Here are some points:
{ -4, -15,  -9, -10, -18, -14,  -8, -48,  28, -48, -15,  -1, -22, -19,
   1, -19,   4, -22,   2,  17,  32, -21,   4, -16}
{  5,  -2,   5,   8,  -3,  -8,  -6, -44,  35, -37,   3,  13, -11, -14,
  -2, -19,   7,  -1,  21,  30,  45, -19,  14,  -6}
{ -4,  -6,   6,  -3, -10, -18, -16, -40,  32, -36,  -6,  -6, -22, -20,
  -1, -13,  16, -11,  14,  23,  30, -27,   2, -13}
{ -9, -13,   1,   9, -18, -10, -11, -42,  12, -39, -23,  -6, -18, -20,
   5, -25,   7, -15,   8,  26,  41, -15,  24, -15}
{ 15,  -5,   1,  -6, -17, -12,  -7, -42,  32, -41,  -7,   2, -18, -17,
  -3, -18,   6, -23,   4,  14,  26, -17,  13,  -1}
{-61, -14, -30,  -2,  29,  26, -43,  24,   1, -57,   4, -32, -19,  -6,
   2, -25, -22,   8, -22,  -4, -38,  -1, -20,  28}
{ -7, -16,  -8,  -1,  -9,  -7,  -4, -45,  25, -49,  -9,   3, -18, -19,
  -5, -16,  12,  -6,  13,  14,  37, -22,   7, -11}
{ 127,   86,   45,   65,   51,   19,  127,  127, -127,  127, -101,   84,
  113,  127,  -49,  127,   -1,  -17,   -9, -120,  -99,  121,   10,   -4}
{  3, -13,  -3, -21, -16, -31,  -6, -45,  28, -43,  23, -16,  -9, -14,
   7,  -7,  10,  -8,  -3,  -2,  48, -18,  -3, -14}
{ -4, -25, -16, -17, -25, -24, -20, -53,  28, -44, -10,  -5, -36, -26,
  -6, -25,   8, -17,   5,  27,  47,  -7,  21,  -5}
{ -40,  109,    4,  -24,  106,   97,  -27,  127, -127,  127,   66,    4,
   88,   93,   -7,   89,  -87,  109,  -39, -110, -127,   88,  -75,  127}
{ -8, -32, -17, -15, -25, -21, -19, -54,  24, -40,  -7,   0, -13, -14,
  12,  -1,  20,  -8,   9,  19,  29, -17,   6, -16}
{  4,  -9,  -9, -15, -32, -26, -16, -44,  41, -39,  -6,  -4, -36, -32,
 -11, -25,   5, -18,   4,  23,  41, -12,  19,  -6}
{ 84, -37,   6,  70,  77,  -5,  53, 127, -75, 127,  57,  44, 127, 127,
 -37,  20,  19,  62,   2, -92,  30, 101, -88,  16}
{  2,  -9,   0,  -2,  -9, -13, -12, -46,  36, -32,   5,  15,  -8, -11,
   2, -18,  10, -11,   8,  23,  36, -19,  19,  -1}
{ -7, -11,  43,  21, -11,  16,  11, -12,  34,   2, -14, -16, -17, -33,
  25, -30,   6,  -9,  -2,  24,  22, -12,  24, -20}
{-16, -27, -27, -30, -33, -33, -19, -51,  30, -37, -14,   2, -21, -17,
  10, -15,  14, -10,   8,  26,  35, -27,   8, -19}
{-16, -18, -15, -12, -22, -19, -18, -48,  27, -46, -15,   7, -16, -18,
   0, -24,  -5, -23,   6,  21,  41, -19,   3, -20}
{  4,  -3,  -2,  -7, -15, -20, -15, -52,  22, -49,  -9,   0, -20, -20,
   1, -20,   2, -16,  -1,  15,  34, -25,   9,  -5}
{ -9, -10,  -4,  -4, -17, -18, -11, -45,  36, -37,  -4,   7, -15, -18,
   6, -10,  10, -16,   9,  21,  39, -17,   3, -18}
Here are 23 more points, each followed by its number:
{  78,  127,   25,  -19,   63,   25,   49,  127, -127,  127,    7,   44,
  111,  127,  -58,  127,  -41,   34,  -10, -127, -127,   67,   -8,  104} 0
{ -6, -21, -10, -14, -23, -22, -20, -48,  27, -39,  -2,   6,  -8, -15,
  16,  -7,  11,  -8,   4,  22,  47,  -7,  16,  -5} 1
{  69,   79,   32,    5,   28,   11,   95,   98, -115,  127,  -40,   61,
   56,  113,   -3,  127,   -8,   13,  -16,  -68, -127,   60,   21,   12} 2
{-11, -21,  -7,  -6, -17, -23, -21, -48,  28, -46,  -3,   5, -19, -15,
 -10, -24,   4, -16,  13,  18,  30, -23,   0, -25} 3
{ -4, -19,   2,   1, -12, -16, -20, -46,  33, -36,  -4,   1, -23, -19,
   1, -17,   9, -21,   3,   8,  15, -31,  -7, -24} 4
{-36, -23,   6,  41,  -9,  29,  19,   8,   4, -44,  11, -43, -35, -55,
  17, -41,  -6,  -1,  -4,  43,  56,  -5,  35, -28} 5
{ -7, -15,  -6, -10, -12, -18,  -8, -39,  34, -36, -10,   1, -23, -17,
  10, -14,  22,  -6,  14,  26,  35, -22,   5, -12} 6
{-24, -11, -20, -10,  -8,  -5,   8, -25,  40, -40, -22,   1, -23, -28,
  -2, -23,   3, -23,  -4,   5,  20, -30,  -6, -28} 7
{  0, -17,  -4, -10, -14, -12,  -9, -39,  39, -33,   0,   2, -28, -27,
  -9, -21,  15, -13,   9,  18,  36,  -9,  18,   3} 8
{ -2,  -9, -11,  -9, -25, -21, -13, -50,  38, -42,  -1,   4, -23, -22,
 -11, -21,   8, -15,  12,  21,  33, -22,   9, -12} 9
{ -3, -17, -10,  -6, -17, -22, -10, -49,  35, -35,  -6,   0, -26, -21,
  -2, -15,   9, -16,   8,  17,  35, -17,  10,  -8} 10
{  88,   80,   36,   -1,    9,   -1,  113,  106, -123,  127,  -49,   87,
   78,  125,  -10,  127,  -10,    3,  -10,  -76, -127,   70,   29,   -1} 11
{-13, -20,  -8,  -8, -20, -15, -11, -43,  35, -37,  -5,   7, -16, -20,
  -4, -31,   0, -25,   1,  19,  34, -22,   4, -20} 12
{ -2, -13,  -8, -12, -22, -24, -15, -43,  38, -41, -14,  -3, -23, -11,
  13, -16,  10, -23,  -3,  15,  26, -22,  10,  -9} 13
{ -1,  -7,   5,   0, -11, -12,   0, -31,  43, -29,   5,   8, -15, -18,
  -9, -23,   6, -14,  12,  22,  30, -29,  -4, -20} 14
{-122,  -30,  -11,    6,   35,   98,  -35,   49,  -25,  -61,   14, -102,
  -15,  -44,   43,  -94,  -65,   60,  -37,   31,  -54,   28,  -34,    9} 15
{ -2,  -7,   0,  -2, -11, -13,  -7, -48,  26, -46, -16,   7, -10, -10,
   9, -11,  12, -14,   7,  15,  32, -23,  10,  -9} 16
{ -39,  127,   24,  -11,  115,  108,  -43,  127, -127,  127,   86,  -12,
   85,   89,   -5,   81,  -94,  127,  -42, -115, -127,   82, -102,  127} 17
{-11, -21, -16, -16, -30, -29, -16, -45,  40, -30,  -2,   2, -18,  -9,
  12,  -5,  26, -17,   0,  19,  26, -23,  11, -17} 18
{  95,  127,   16,  -31,   31,   21,   75,  127, -127,  127,    0,   55,
  105,  127,  -58,  127,  -29,   22,   -8, -127, -127,   73,   35,   84} 19
{ 127,   95,   47,   65,   50,   23,  127,  127, -127,  127, -120,   79,
  107,  127,  -52,  127,   -2,  -18,    0, -111, -111,  121,   23,  -20} 20
{-15, -22,  -7,  -3, -24, -14,  -8, -27,  32, -22,  -1,   2,  -8,  -8,
  12,  -4,  16,  -7,  15,  26,  39, -19,  15, -24} 21
{  1, -15, -12, -14, -28, -21,  -8, -42,  41, -38,  -6,  -2, -23, -16,
   3, -18,   3, -22,   2,  24,  35, -19,   8, -13} 22
Which two of these numbered points are nearest to each point below, looking only along the 4 directions in which the first points spread most? Their numbers follow each, nearest first.
{ -7, -26, -13, -14, -21, -22, -15, -54,  19, -51, -17,  -3, -17, -12,
  11, -10,  14, -17,   1,  20,  30, -15,   6, -17} > 9 18
{ -9, -23, -17, -18, -25, -28, -21, -56,  23, -43, -11,  -2, -23, -29,
  -7, -25,   8, -11,  10,  32,  43,  -9,  19,  -9} > 9 22
{  0,  -9,   5,   7, -16, -14, -10, -38,  31, -33, -12,  -6, -25, -23,
   1, -18,   8,  -9,  14,  20,  32, -30,   2, -19} > 4 8
{ -26,  127,   24,  -39,  127,  127,  -99,  127, -127,  127,  127,  -18,
  127,  123,  -42,  127, -127,  127,  -57, -127, -127,  127, -127,  127} > 17 0
{-127,  -16,  -45,   -8,   38,   59, -101,   90,  -24,  -48,   42,  -64,
  -45,   -9,   30,  -47,  -49,   86,  -31,  -13, -127,    3,  -83,   67} > 15 5
{-59, -37,  38,  69,   1,  79,  36,  26, -30, -59,  10, -69, -46, -91,
  47, -64, -19,   6, -27,  54,  56,   8,  41, -49} > 5 7
{ -6, -20,  -5, -11, -15,  -8,  -8, -46,  41, -34,  -1,  11, -18, -18,
   8, -11,  19,  -3,  16,  29,  41, -15,   9,  -5} > 3 6
{  4, -15,  -5,  -6,  -6, -12,  -2, -49,  25, -44,   4,  -1,  -3,  -7,
  10, -13,   7, -22,  -3,   9,  32, -15,   8, -15} > 21 16
{ -3, -14,  -9, -15, -25, -25, -14, -48,  35, -37,  -7,   9, -10, -12,
  11, -18,   4, -19,  -3,  16,  22, -29,   2, -15} > 18 10
{-35, -19,  54,  58,  -4,  76,  45,  31, -14, -31,  11, -55, -23, -73,
  57, -61, -25,   1, -25,  56,  52,  15,  49, -35} > 5 7
{-11, -20,  -5,  -6, -12, -12,  -9, -45,  32, -45,  -9,   0, -18, -13,
   5,  -8,  11, -14,   6,  14,  24, -30,  -6, -24} > 8 4
{  5,  -6,   1,  -6, -10,  -6,  -1, -34,  36, -40, -10,  10, -15, -11,
   5, -16,   6, -21,  -4,   6,  21, -30,   7,  -8} > 16 7
